One turn moves each row of this set onto another row. After a few examples, where does it send each row asked below?
lugan: [ 13  12  13  -8  -3   1 -10 -16  -7   3  31 -20  24  55  11]
mide: [ 14  15   9   2   4  -5 -18 -11 -23  -7  31 -17  23  50  10]
Mer: [ -7  -8  26  14  11   1 -18 -24  -3 -29  -8   8 -19   2   1]
kasi: [ -1 -16  -9 -24  -8  25  -3   4   5  -2  34 -34   2  -9  -1]
zizov: [-10  29  11  12   7 -13  -9  -7 -38 -19  28   3   7  -8   5]
rume: [ 31  25  23 -10 -12  12  -2 -52 -10  23   7 -22   1  -6  11]
ledep: [  8   8 -10  24   7  -7 -24   6  18  -2  -5 -28 -20  19   2]
Siz: [ -9  22  21 -24 -17  12  16 -29  19  17  35  -6   8   7  14]
sopir: [  5  -4  14  13  10   6 -17 -32  13 -24   9  12 -31  -4   3]
Zasik: [  7   5  -7  15   2  -2 -17   0  31   6  -3 -30 -21  23   4]
Tef: [-4 -3  6 -3 -1  4 -6 10 16 19  7 32 27 -4 14]
bami: [ -1   2   3  12   0  -3 -15   4  26   7 -14 -33 -12  29   3]
beb: [ 30   7 -28 -20  -2  19  -8 -22  -4  20 -10   2 -17  30  12]
goz: [-11  25  -4 -28 -10   3   3 -19 -29  18   9  21  -9  33  -5]
nak: [-12 -13  36   0   3   8  -8 -31  12 -17 -11   3 -13  10   5]
suzu: [ 17   3 -17 -10   3   8 -14  -7 -33   7 -29   1  -4  32   8]
Mal: [ 23  17   1  -6   0   2 -12 -20   1   3  44 -18  14  49  11]
buz: [ -8 -17  -6 -12  -1  15  -9  14 -20 -15  24 -34   9 -10  -5]
bup: [ 21  20  34  -6 -10   6  -4 -44 -29  16  -8 -23  12  -2   8]
los: [ -1  -9  23  -1   2  15  -7 -38  28 -12   4   6 -26   5   6]
zeka: [ -5  30 -13 -22  -6   1  -1 -19 -30  13  18  26 -15  27  -6]
sok: [  8  34  -6   0  -1   3  -1 -23   2  -1  54   5 -11 -12  10]
leke: [ -4  -2   4   4   2   0 -11  15   6  12   5  33  27  -7  13]
tigo: [ 32  10 -33  -5   6  10 -17 -13 -24   6 -12   6 -16  24   8]
ker: [ 38  29  12   2  -4   6 -11 -47 -22  13  14 -16  -6 -14   7]
degu: [ -1   4   0  22   6  -9 -21   8  13  -2 -16 -30 -12  25   2]
garu: [ 24  18  -3   5   6  -3 -19 -14 -15  -7  43 -15  12  43  10]
Pog: [ 2 -1 -2 -1 -1  4 -7  7 20 19 15 34 21 -8 14]
veke: [-28  16  38 -11  -9  -4   9 -11 -22  -1   7  -8  26  12   9]
gis: [  8  12   8 -17  -7  13  -2 -14   5  17   3 -23  15 -44  11]
Vofes: [-10  28  -6 -21  -6  -2  -1 -16 -36  12  10  24 -10  31  -6]
navad: [ 13  16   0  -9  -1   9  -7 -11  -2  11   9 -20   9 -51   9]
Raka: [  3 -13 -16 -12   0  17 -10   9  -9 -12  37 -30   0 -15  -5]
Difo: [  2  10  14 -14  -6   9  -3  -8  -9  13  -6 -23  21 -42   9]
vus: [-10 -20   1 -23  -8  22  -2  10  -6  -5  22 -37  12  -3  -4]
tirez: [  7  13   6  -6   0   5  -9  -7 -15   7   0 -20  16 -49   6]
Gom: [  3   2  -4   5   4   1 -12  11  10  12  13  36  20 -11  13]
zonu: [ -7  28  -9 -28  -9   4   3 -22 -22  20  16  23 -14  31  -5]
zada: [ 28  26  23   6  -2  -1 -13 -39 -40   6  -1 -18   4 -11   5]
Sar: [ 18   0 -12 -23  -5  17  -5 -16 -13  20 -27  -3  -3  39  12]

bup moves to rume
ledep moves to degu
And these:
Mer moves to nak
lugan moves to Mal
Pog moves to Gom
gis moves to navad
veke moves to Siz
goz moves to zonu
tigo moves to suzu
Raka moves to buz

One turn moves each row of this set onto another row. After a few examples, where does it send each row asked below?
pifif: [-26   4 -14  28   5  -7  -1  30   4  17 -30 -22  20   9 -16  48 -41  18
 -20 -37  -7 -26  19  19  -9  19 -10   5  20 -21  -3]
popur: [-18   9  -8 -20   5 -31  12   3  -4  17 -34 -20  42 -18   2  28 -32  21
 -19   0  -4  -5  -2 -14 -17  -1   5 -38  28  -9  10]
gukan: [ -9 -14  45   1  27  -7  26   3 -19 -34 -24 -34 -29   3 -11  28 -21  19
 -42   0  13  12  18  18  -9  -7  45   1  -7   9  -7]
Rab: [ 15  -4   2  10   0 -41  10   9 -42  -5 -13 -12  -5  15  13  40 -27   4
   6  17   3  28 -15  16   3 -11  21 -11  16  12  14]
zuk: [ -8 -27  50   7  16  -6  16   4  -6 -25 -14 -37 -37   2   6  47 -17  19
 -25  -3   0   4  28  21 -10 -15  51   1   5   1  -5]
deme: [-23   2 -15  13   5  11 -20  21  -2   6 -18 -11  28  -9  -7  50 -32  19
 -19 -26   0 -22  31  29 -12  21  -4  18  25 -15  -4]
Vam: [-16 -15  18  10   9  29  16  21  17  12 -24 -31   2  -9 -29  44  -9  24
 -23  -3 -18   5  -1  44 -27  -5  19  14   2  -7 -29]
saf: [ 32 -20 -13 -30   1 -24  12  24 -17   7  -4 -31  27  24 -18  13  22  14
 -24 -26   0 -16 -20   3 -25   9  39  -7   6  -2   0]
Letaz: [-11  10  20  10  11  26  14  16  -2  28 -27 -28 -16   6 -13  31  -5  18
 -35  -3  -6  -5   5  43 -39  -6  31  15  19   3 -40]
sesup: [ 10 -49 -18   1  15 -18  12  32 -29   1  -4 -20  20  23  11  56  13  19
 -17 -30  33 -34  22   3 -27 -10  21 -10   5 -26 -21]
Nevos: [  0   4  19   7  -4 -47  19  34 -43 -10 -15 -12 -19  14   1  24 -30   7
  -4   7  17  24   0   8   0  -7  27 -21  27   4  10]
Febet: [-19   1  -9 -29  11 -51   8   1 -18   8 -29 -31  16  -2  -8  43 -36  13
 -12   6   1 -19  -4  -2  -5   5 -15 -31  18  -3   7]
bor: [  1 -22  13 -10  30  12  16  32 -21  30  15 -23  31   3  10  29   1  -7
 -11 -32  26   0  32  17   2  11  38 -22   0  -7 -47]
Gagu: [  1   1  21  -3   2 -32  17  16 -32  -4  -8 -14 -14  16   7  36 -29  -3
  10  21   8  23   3  17  -2   8  34 -22  33  18  17]
zuv: [-41  -7 -19  20  -2  -2  -4  16  -5  17 -29 -31  22  -5 -11  58 -25  12
 -27 -31   7 -23  31  22 -23  13  -2   0  21 -31   4]
sepet: [-12   3  -9 -20   7 -46 -15  11 -16  20 -21 -19  25 -14   8  45 -29  18
 -12  -4 -11 -23   7   4  -4 -14  -6 -29   6   0  12]
Veduz: [ 12 -44 -14  -7  13 -10  15  31 -30   9   7 -21  27  22   6  58  17  12
 -25 -24  35 -27  24  12 -17 -11  19 -11   4 -27 -33]
nup: [-18   0  -2 -22  -9 -47   7  16 -18  22 -24 -25  22 -15  -8  33 -17   7
 -19  -4  -2  -5  -2   3 -16  -3 -14 -36  21  -7  22]
leded: [-10  -9  20   5  12  20   7   9  -1   7 -30 -35  -2 -22 -22  45 -14  27
 -16   5  -8  -6   9  43 -18   4  32  30   9  -1 -51]
zopod: [  9 -22  37  -7  29  -8  26  -4 -27 -18 -18 -33 -35   6  10  28 -27   7
 -44  -6   1  13  25  19 -36 -16  34   4   9   6  -2]
fira: [  3  -4   4   4   8 -36  29  25 -47   0 -19 -11  -1   5  19  32 -51   2
   2  10   4  27  11   5 -18 -10  37 -24  35  -6   8]
zaf: [-28   1  14  15  14  32  20  19   0  19 -31 -32   5  -7 -27  44 -11  15
 -24   1  -4  -1  16  44 -24   9  43  11   0   0 -33]
bupin: [ -1 -30  -1 -28  25   5  -1   5 -23 -12  16 -54  21  11  -7  10 -15   5
 -20 -27  33  26   4   1   8  11  40  -9   5 -16 -37]
pomik: [  6  -5  -9  -3   0 -33  -6  31 -25   1   1 -48   1  31  -6   8 -20  12
  -7 -36  13   1   1   6   8   9  72  -3  18 -25 -36]
tisot: [ 15 -14  47  17  18 -17  17  -9 -19 -24 -22 -37 -27  -1   9  33 -19  12
 -26 -11  -3   5  18  12   0   2  45  16   1  14  -7]
fim: [ 33 -19 -10 -18  -3 -20   8  30 -20   9   3 -30  36  30 -14  21  27   4
 -31 -25   6 -20  -4  -1 -18   9  34  -9   9  -7  -1]
zis: [-33  10 -16  26   0  10  -6   7   8   8 -32 -21  17  12  -1  43 -27  32
 -36 -27  13 -23  17   9 -21   5   4   5  36 -29 -12]
voz: [  4 -25   7  -1  27  14  12  36 -14  34   8 -15  32   3  12  24   7  -8
  -1 -19  25  -6  27  21  -7  10  31 -29   4  -4 -43]
Dabe: [ -9 -32   0 -27  31   4  -4  -8 -11 -16  10 -50  18   3  -2   7 -15   1
 -25 -22  33  15  10  10   3   9  33 -16   0 -19 -43]
Lon: [ 12 -10  -9 -10  -3 -32  -5  34 -31   4   2 -58  11  30 -10  12  -9  15
 -14 -30  13  -5  -2  -9   8   2  66  -8  15 -22 -31]

Rab moves to tisot
Vam moves to pifif
popur moves to fira
And these:
bupin moves to bor
zuv moves to nup
voz moves to sesup

